Each row is where one point has got to under a steady rotation. How many steps took it there?
The counts run from 0 to 416.
[-16  18 -64 -15  -1  21  27 -41  18  22 -12  -2 -24  38  -7 -61   9  -1
   1 -66   7  15  43  43  -9 -33  18  12  -1  11 -27   9  21 -32   1 -24
  20   0 -12 -16  27 -46  13  -3  11  21 -45   0 -18 -20  29  20  12 -16
  -8  -6  -8 -25   0 -13  -7 -10 -30 -12   0 -13 -15  24  31   2  -2 -13
   6  36 -34  33  23 -11 -23  77  20 -23  -6   9 -16  12] : 412
[ 28  23  -2 -10  18  12  19 -25  50  -5  18  -8 -40  30 -36 -19  21 -22
  12 -49  22  -8  19  14 -27  -6  -6  32 -20 -22 -16  51   8   2  -6   2
  21  -7 -15   7  31 -14  -6 -14 -15  10  15  16 -11 -15  43  43 -32 -19
  30  10 -20 -48  -6  -6   9 -19 -22   4  14 -13 -28  10  44 -10  -4 -14
  12 -21 -15  27  43  -7   5  85  33 -27  16 -13 -15  16] : 117
[ 36 -25 -25   1  -4 -10  17 -21  25  -2 -46 -11 -16  55 -19 -19   7  -5
  30 -17   3 -14  10  30  -1 -16   5  24   2   4  -5  32  17 -34   3  27
  41   9 -20 -28  28 -49 -20   1  -4   8   1 -15 -12  -9  16  29  17 -31
  31  17  -2 -44 -25   1 -17 -10 -12   6  17  -7 -29  22  27  -9 -40 -27
 -14   9  -8  35  16 -31 -53  60  27 -52  21   2 -25  31] : 272
[-26  12 -16 -44   1 -13 -19 -17  47   4 -19 -14  -4  26 -22 -58   5  19
  31 -23  24   8  29  51  15  -5  24   1  13  15 -43  13  20 -48 -19  -3
  34 -24  -4 -37  16 -38  15   2  -9   0 -28  24 -11 -19   7  38  23 -40
   2  -1 -26 -47 -17   8   3  28   1 -17  -3 -36   3  -7  25  27  -4   7
 -12  43  -8  25  29 -26 -23  65  -4 -32   9  28 -10  19] : 279
[ 24  40  -4 -31   3  14   7 -24  22 -19   1  11 -14  10 -29  -9  39  -2
   4 -29  36  -3  21  14 -24 -33 -17  15 -10  -6 -20  48   9  17   7  19
   4 -10 -20 -43  15 -29   2  -8  -7  30  19  -1  -8 -33  33  53  -7  -4
  47  24  -9 -36  -1   0   7  -3 -28  12   6  11 -39  10  30 -23   9 -23
  -3  -9 -18  -3  48 -11 -18  89  41 -45  11 -27  -6   1] : 151
[  4 -23 -59  14  29  36 -11 -19   5  13 -24   6 -16  45 -49 -35 -13  15
  22 -40  36 -22  14  31   3   1   3  35  -3 -23 -31   7  15 -14  -7  24
  -5  22  12 -31  36 -20  15   0 -13  23  -6   4 -21 -16  25  47   5 -12
  19 -22 -25 -26  12   3   5 -30 -18  -3   1 -15 -13  20  53 -23 -17   9
   0  54  -1  26  22 -16 -35  63  -1 -34 -44  -8 -10 -10] : 94
[ -8  -4 -46  -3  49  31  -5 -24  14   7   0 -14 -23  31 -36 -29 -25  -8
 -27 -38  33 -24  25  35  -1   5   6  28   7 -15 -34  34  16 -25 -20  16
 -26  14   1 -33  32 -10  13 -11  -2  22 -17  16 -22 -20  44  52  -7   4
  16 -28  -6 -28   4 -25 -12 -37 -38 -11  20 -23   5   5  42 -14 -16  24
   7  15  -5   4  24  12 -29  78   2 -32 -29  -9  -5  -5] : 230
[-19  15 -18 -20   3  18  12 -29  -8 -10   0 -10 -35  18 -19 -44   2   2
   4 -48  24  -2  40  36  -7 -11  13  23 -25 -19 -53  -6   4 -16   8 -21
  19   0  -6 -41  37 -51  39  -8 -11  10  -2  13 -18  -5  11  -1  34 -11
  47   5 -15 -18 -19   0  -2 -19 -38 -16   2   1 -32  11  25  -8 -18 -10
  -5  37 -12  30  21 -34 -33  76  21 -39 -16  -3 -43   7] : 242
[  3  16 -40 -15  21  -3   6 -27  35  -2  -4 -23 -27  37 -18 -50 -23 -17
  16 -50  48   0  38  30  -5 -11  -9  39  18  13  -8  23   6  -2  -6   6
   9  -4 -14 -40  55  -5   5   4 -11  10  -3  27   9 -15  23  47 -31 -31
   5  17  -1 -55 -31  -7 -14  -7  -3  13  26   3 -21  18  -5   6 -22 -23
   7  42 -50  43  18  13   5  44  12 -32  17  -2 -13  18] : 260
[-25   2  -6 -11  28  -9 -11 -24  31 -32  -8 -10 -31   9 -39 -28  -6  12
  22 -17  12  -4  20  33   4 -26  -4   0  18   4 -55  14   9  22  11   7
  41 -24   2 -27 -12 -73 -24  -5  -1  11  16   9  -8 -28  -3  34  35   7
  14   0 -12 -45  12  20  32   5 -47  -9  16   7 -27  -2  53  -1 -22  -3
 -16  15 -13  29  17 -22  -9  74  37 -36 -18  -5 -27  22] : 390
[ -6  23 -17 -16  50  -3 -42 -32  20   6 -11 -14 -21  25 -50 -31 -38   0
 -16 -47  30 -28  34  34  -4  16 -25  34  13 -18 -18  36  23 -20 -10   7
 -20 -38  -2 -33  19  -9  17 -22  11   4  -8  32 -20 -40  43  45  -6  -3
  15 -10  -8 -33  -7 -27 -11 -13 -34  -9  11 -17  -7  24  30   5  -5  -5
  -1   3 -12  -6  17   1 -12  73  21 -42 -20 -21  13 -20] : 365
[  4   6  -2 -16   6  17  16  -5 -15 -16  14  -6 -19  26 -34 -41  15  -9
  -8 -35  28   5  30  47   5   2  12  11  -3 -18 -21  14  23   9  -1  -8
 -11  15 -13 -33  22 -39  30 -19  31  12  24  23 -19   5  21 -12  29  -7
  25 -24 -27 -11 -11 -17   5 -22  -5  -6   8 -16   8  16  41  -6 -48 -10
   7  49 -10  25  40  -5 -48  77  14 -77 -11   7 -33  15] : 343
[ 14  18 -16  -6 -10  12  24 -19 -10   9  17   2 -26  21 -42 -41  13   2
   0 -74  21   1  48  26  -3  -4  -8   9 -30  -4  -4  15   7  13   8 -32
  42  14  -2 -16  20 -47  22 -22  20  12  15   2 -34  13  20 -10  24  -2
  16  -7 -23 -29  -8 -11   7 -23  -5  -5  16   1 -26  41  39 -15 -31  -9
  11  38 -26  34  24  -3 -29  68  31 -60  -6  -3 -27  16] : 207
[ 23  -6 -12  -7  -5 -15  19 -11   1  16 -14  -2   1  31 -36 -54  20   1
  15 -48  23  12  14  55  19 -22   0  10  20  -2   2   1  32 -14  -4   1
  14 -25   1 -12  16 -44  -4 -34  54   5  10  24 -13   0  22   1  31 -12
   5  -5 -42 -29   8   0  10 -32 -24  20   2 -17 -14  16  47  -6 -11 -15
 -11  32 -14   4  35  -4 -40  82  19 -71   1  20  -9  19] : 309
[-26  18 -33 -21  13   7 -23 -14   0   7 -32   0 -25 -17 -42 -32 -11  21
  11 -40  16 -36  55  40 -22  -4   0   4 -36  24 -10  -3   4  -5   5   3
  38  -1  16 -20 -12 -28  41  -4  18   5  -9  17   0 -27  17  39  18  -6
 -36  10 -14 -67   2  -8  10 -18 -32 -33   1 -34   1  46  34   8 -29  11
  -2  31  -4   2  27  20 -16  60  23 -40  -9   1  -7  -5] : 212
[  2 -15 -13 -13  41   0 -29 -18  56 -37  -7 -31 -42  25 -54 -23 -15 -20
  -3   3  -4 -22  26  33 -16   1   4   3  28   8 -11  54  16 -12 -14  31
  12  -6 -24 -23  10 -34 -20  -2   4  16   0  12  -6 -38  27  37 -12 -18
  -8 -18  -3 -54 -13 -26  -4  20   5 -21  10 -34  19  -1  30  26 -49  -1
  -5  -4   1  45  10   1 -20  51  21 -51   8 -12 -21  25] : 370
[ 19  -8 -47 -11  26  -2   2 -20   9  20 -18  -7  10  35 -20 -41   3   2
 -16 -31  36   0  33  54  19 -12  -3  -1  12  28   9  28  20 -42 -26  22
   3  12  -3 -49  25 -15  23  -6  34  23 -19   9   0 -13  38  28   8 -13
  -4  12   8 -52 -21 -20 -30 -47 -19   2  19 -17   4  15 -11 -15 -20  -4
  -1  38 -30   7  24  33 -46  59   0 -63   8   9  -7  24] : 24
[ -5  30   3 -25  15  -7  13 -10  11   2  13 -11 -37  13 -20 -65  -3   0
   5 -54  39   4  27  41   2  -9   0  35 -21 -14 -43  -9   6   3   0 -24
  24 -31   6 -21  36 -31  27 -20  10  -5  -3  42  -9  -2  -2   6  17 -15
  25   9 -42 -38  -8   5  20 -25 -45   8   9 -11 -36  11  45   3  -8  -3
   2  26 -22  26  33 -12   0  76  31 -34   0  15 -22   3] : 107
[-32  25  -1 -36  31   6  -5  -3  22   6   4  -6 -39  18 -12 -59 -11  -7
  13 -51  40  20  31  45 -15 -10   2  25   0   9 -35   2   7   2   0 -22
  16 -18  20 -19  17 -43  25 -17  -2   3 -10  37  -9 -19   0  30 -12 -36
 -12  -9 -40 -42 -21   2  17 -12 -22  -7   6 -28  -4  -3  43  15 -17  -2
  12  51 -31  33  49   0   8  58  17 -19  -5  12 -22   5] : 109
[ 29 -19 -28  -3   6  10  -8 -10  17 -25   8  -3 -33  -5 -57  -4  28   0
   1  -6   5 -30  36  34 -10  -6  12  -7 -13  27   5  32   1  21  -3  30
  23  26  -8 -33   0 -32  -3  -4  25  34  10  -8   6 -14   4  26  14   9
 -21   1 -19 -64  15 -14  14 -15  -4  -8   0 -10  -2  35  48   7 -55  17
 -12  27  -2  33  20  24 -44  65  35 -65  13   2 -24  18] : 202
[ 51 -12 -16   3 -14   3   9  -2  19   6 -12  -2 -20  40 -36 -29  24  -6
   9 -45  23   8  21  46   1 -19 -16   8  13  24  22  24  10 -10  -6  20
  27   1  -9 -37  25 -40  -8 -23  22  43   2  -8 -16 -19  17   2  11 -36
  16  13 -36 -42 -10   0  -4 -11  12  22  -2 -13 -32   3  27  -2 -24 -37
  14  27 -25  24  26 -10 -60  33  30 -56  10 -13 -26  29] : 306
[ -6  23 -55 -22 -11  -1  21 -19   9 -17 -16  -2  -6   2  -8 -26  15  -1
  32 -20  48   5  23  45   6 -46  -1  23  12  39 -26  14  14  25   2  34
  21  34 -15 -43  12 -23 -13  22  16   4  15  11  13 -19  22  45  29 -27
   1  33 -13 -59   2  18  12  -9 -16  -1  39   9  -9  16  22  13 -30   4
 -19  32 -31  19  43   5 -12  65  21 -40  19   5   4  12] : 292
[-15  25   2  -7   7   5   9 -23  -1   0  -8 -16  -1  25 -39 -37 -16  10
  11 -59  49  11  37  31  15  -8 -18   1   6  -9 -25  26  14 -29  -1  -3
  37  10 -22 -22  -2 -65  -1 -16   5   6  34   6 -29  -7  50  21  44  -7
  44   2  -5 -15 -16  15   0  -1  13 -14  37   4 -11 -15   7 -18 -13 -19
   2  30 -28   5  33 -14 -26  65  20 -65 -23 -16 -31  36] : 38
[ 25   3  -9  -1   7  11   7  -3   2 -19  32 -13 -31  34 -43 -31   3  -4
 -25 -41  48   4  31  46  10   1  -6   8   4  -7   4  25   9   2  -5   6
   0  19 -11 -52  40 -41  13 -25  19  45  17   9 -27 -14  25 -14  17 -16
  44  -8 -25 -23 -16 -10  -8 -19   5   5  14  -2 -18 -12  17  -8 -32 -16
   9  33 -17  26  30  -3 -56  44  19 -69  -4 -17 -42  14] : 341
[  9  20 -42 -20  -1  17 -10 -34  -1  18   2   2 -12  14 -56 -22  11   8
  -1 -44  12 -30  43  19 -14   0   2  16 -17 -11  -6  20  18 -16  -6 -19
  -9  -3  -9 -39  21 -14  37 -18  -2  25 -10  -7 -22  -3  19  44   7  18
  14 -20 -10 -31   7 -30  -6 -15 -16   4  -9  -9 -25  72  31 -22  -5   9
  -1  48 -13   7  15  13 -39  88  24 -62 -13   3  11 -10] : 61
[ -7   1 -50 -19  31  11 -27 -16  25   1 -20   5 -15  15 -47 -14   6  28
  16  -9  23 -40  41  25  -2   7  11   5 -32   7 -38  34  -8 -13 -18  17
  44  21  -5 -67  20 -18  39  20 -29  19 -13  -5  -7 -19  11  56  18  -5
   6  17   9 -55 -17  -4  -6  -7 -24 -33   2  -8 -13  39  12  -9 -21  24
 -12  26   5  24   9  -9 -32  66   5 -34  -1   2 -12  -9] : 383
[-15  17 -42  -5  -5  12  10 -23   1  -5 -28 -11 -13  14 -32 -36 -19   7
  23 -42  55   4  42  44  -6 -21 -14   4   5  21   9  11  13  -6   3  29
  28  38  -9 -16 -11 -37 -14   3  30  -2  28  18 -11 -24  59  26  22 -45
  -3  27  -3 -59  -6  19   7 -12   0 -35  40 -16  23 -13  14  10 -40  -4
   3  24 -22   7  44   8 -18  39  15 -49   4 -17 -23  25] : 326
[  9  12 -17 -18  17  28 -29 -11  21 -11  36  -8 -19   2 -65 -36  31   0
 -10 -38   7  -9  40  34 -14  -1   9   4   0  -4 -28  36  22   9 -18 -12
 -14  -9 -16 -34  17 -13  18 -24   3  37 -17  11  -9 -22  15  27   4   6
  -1 -27 -44 -28  15 -28  23  10  18  -4 -21 -33   8  14  50  26  -7  10
  11  28   7  22  41  -1 -31  73  19 -60 -19  -9   1  -3] : 198
[-13  20 -20 -11  21 -13 -14 -15  16 -18  -4 -19 -27   4 -28 -53 -17  10
  21 -35  30  -9  39  46   5 -11 -21  36  -9  31 -44  12  -6  18  -7   9
  46 -20 -13 -51  37 -16   6  12 -11  -8  -1  32  26 -16   0  18  33 -16
   7  38 -22 -60 -25   4  11   1 -11  -4  21   9 -32   7  10  35 -24 -16
  -2  38 -20  38  20  -8  -4  48  30 -41   5  -7 -13  17] : 394
[  4  36 -11 -24  -4   9  15 -19  33   6  20   3 -32   2 -36 -15  11   9
 -26 -42  42  12  29  19  -5 -20 -11 -12 -12  -3   7  39   5  -3  -4   9
  23   8   3 -13 -22 -51  -7 -25  25  32   4  -5 -53 -27  33  31   8 -12
  26   2  -7 -55  20  12  16 -16 -26 -16  30 -16 -23 -14  48 -15   1  18
   3 -25 -26  -3  51  10 -16  87  37 -29  14 -13 -16  13] : 321
[  4  15 -12 -26  29  18  -6 -18  33  20   4  -2  -2  31 -38 -43  23   6
 -15 -50  17   4  36  25   2   0   7 -14   0 -19 -17  52  24 -59 -32 -21
   6  -5 -17 -20   9 -36  23 -28   2  38 -24   0 -33 -12  37  40  -5 -11
  11 -30  -4 -27 -11 -16  -9  -8   5 -10 -11 -25  11   0  17 -19  11   6
  18  22 -18   6  36   4 -35  85  -7 -53  -4   2 -13  23] : 28
[ 14  31   0 -15  18   8 -34  -7  16 -18 -14 -29  -8 -11 -55 -10  -1  -3
   8 -22  25 -31  44  35 -14  13 -28  27 -11  24 -25  40  -7 -14 -18  23
  19  -3 -31 -54   3   5   9   2 -29  25   4  10  20 -29  30  59  12 -11
  26  22 -29 -51 -19  -6  -1  23  34 -10   9 -22  -6   5   0  27 -23  -7
   3  23   2  -3  49   1 -30  49  28 -63  -6 -24   0  13] : 46
[ 12  12 -42 -14 -10  -1   1 -35   0 -28 -44  -7  -3  12 -14 -41  15  -6
  38 -20  30  -8  22  58  -1 -33  -5   9  21  31  -5   8  25   5  13  30
   7  -7 -25 -34  10 -22  -2   1  39  -5  18  28  37 -31  37  36  25 -28
  -6  34  -6 -51  -5  -2   0  -2 -20   4   9  -4  -1  25  10  20 -25 -43
 -22  36 -19  14  21   4 -18  59  30 -77  17  -8  -9  20] : 157
[ 13  27 -55   0   3  17  -3 -27  12  12  -1   4   3  24 -35 -48   2  17
  27 -63  70  14  30  33   5 -27 -24  31  13   7  -9  24  11   2  -8  11
   9   7 -13 -51  45  10   5   8  -4  21   4  22  10 -17  41  53   3 -27
  17  32 -26 -41  -2  16   2  -3   4  10  13   7 -26   6   5  -5  18 -14
  -1  44 -34  14  34   6  -9  52  11 -34  -1 -18   5  -4] : 295
[-12  13 -53 -17  -3  25  21 -40  23  15 -29  -6 -19  26  -2 -62  20   0
  17 -55  -5   4  37  46 -16 -28  19  10 -17  19 -32   4  20 -37  -2 -25
  28  -2  -7  -6  27 -36  21   4   2  16 -44  -1  -9 -13  20  27   8 -24
 -13  -2 -14 -32  -6 -12 -10  -3 -19 -12  -8 -30  -3  29  29  24 -12 -15
   6  38 -15  37  35 -13 -28  74  13 -25   0  16  -7  22] : 413
[ -5  15 -15  -4  31 -15 -17 -13  24  -6  -4 -16 -17  26 -34 -59 -18   2
  27 -50  40  -1  37  46  16  -3 -32  36   4  20 -37  19   1  10  -9   5
  43 -19  -8 -48  36  -7   3   6 -18   0   6  29  17 -12  12  29  16 -15
   8  26 -33 -49 -33   5   7   3   0   8  21   8 -33   4   5  15 -24 -16
   4  52 -28  42  25  -3  -6  43  20 -42 -11 -10 -11  20] : 395
[  4  -4 -17 -12  25  27 -28  -8  27 -22  27   1 -24   8 -65 -29  24  -2
  -4 -29   5  -3  40  30 -16  -1  13  -7  10  10 -25  38  21   9 -13  -5
 -11   3 -11 -30   6 -30   5 -25  15  52  -9   3 -13 -27  12  32  -6  -5
 -13 -42 -39 -30  15 -22  27  17  20  -6 -16 -35  11   9  50  15 -15  16
  11  34  -2  32  37  11 -33  64  17 -55 -18 -11 -12   7] : 199
[ -4   9 -18 -14  53   7 -26 -24  35   2   1  -5 -18  12 -33 -37   3  -9
   7 -32  12 -11  12  35  -3 -15 -11  33  18  -1 -50  33  22  10 -20   7
  -9 -33   2 -21  23  -8  -4 -12  -1  12 -15  26  14 -38  19  72  -5  15
  -6  -9 -31 -40  12 -16  17 -17 -43  18   9  -9 -16  22  47   4   3   2
  -4  22 -15  18  29  11   4  88  23 -26 -23  -7  18  -9] : 400
[  0   6 -23 -21   3   0   3 -19  31  -7  -4 -12 -23   0 -39  -8   8  13
  -8 -19  35 -10  49  24   1 -21  -1 -33  -7  27   9  40  -8 -31 -11  24
  49  27 -16 -40 -17 -60  -1  -2   2  39   0 -17 -26 -28  33  33  26  -4
  17  22  16 -71  -8  11  -5  -2 -11 -24  23   6 -19 -10   1 -22 -17  12
  -4   6 -29   6  19  14 -33  57  25 -47  22 -11 -34  34] : 34
[ -2  18 -13 -12  38  -5 -22 -20  -3   4 -48 -12 -10  28 -31 -29 -40  -3
   3 -41  24 -26  39  39  -4  13 -40  48  -7  -4  -8  23  21 -10  -5  17
  11 -11  -1 -33  17 -10  22  -8  16 -21  20  30  -2 -15  42  41   5 -10
  18  20 -10 -38 -23 -25 -17 -27 -29 -12  23 -13   1  42  17  -2 -46 -23
   0  18  -6  -4  24   0 -19  62  23 -61 -27 -12   6  -7] : 363
[ -7  26 -11 -49  16  17  -7   2  27 -17 -26   6   1   6 -16 -22  29   0
  42 -15  45  -1  33  25 -17 -10   4   6 -10  26 -32  38   1  -7 -10  22
  25  27  -9 -45  -3 -19  23  15 -25  17  24  16  15 -24  24  79  -9 -33
  -4  22 -19 -53 -26  10   7  11  17 -15   7 -14  10  14   9  -4 -22  -5
  -4  44  -6   8  65   0   0  63   3 -41  12   5  -8  11] : 146
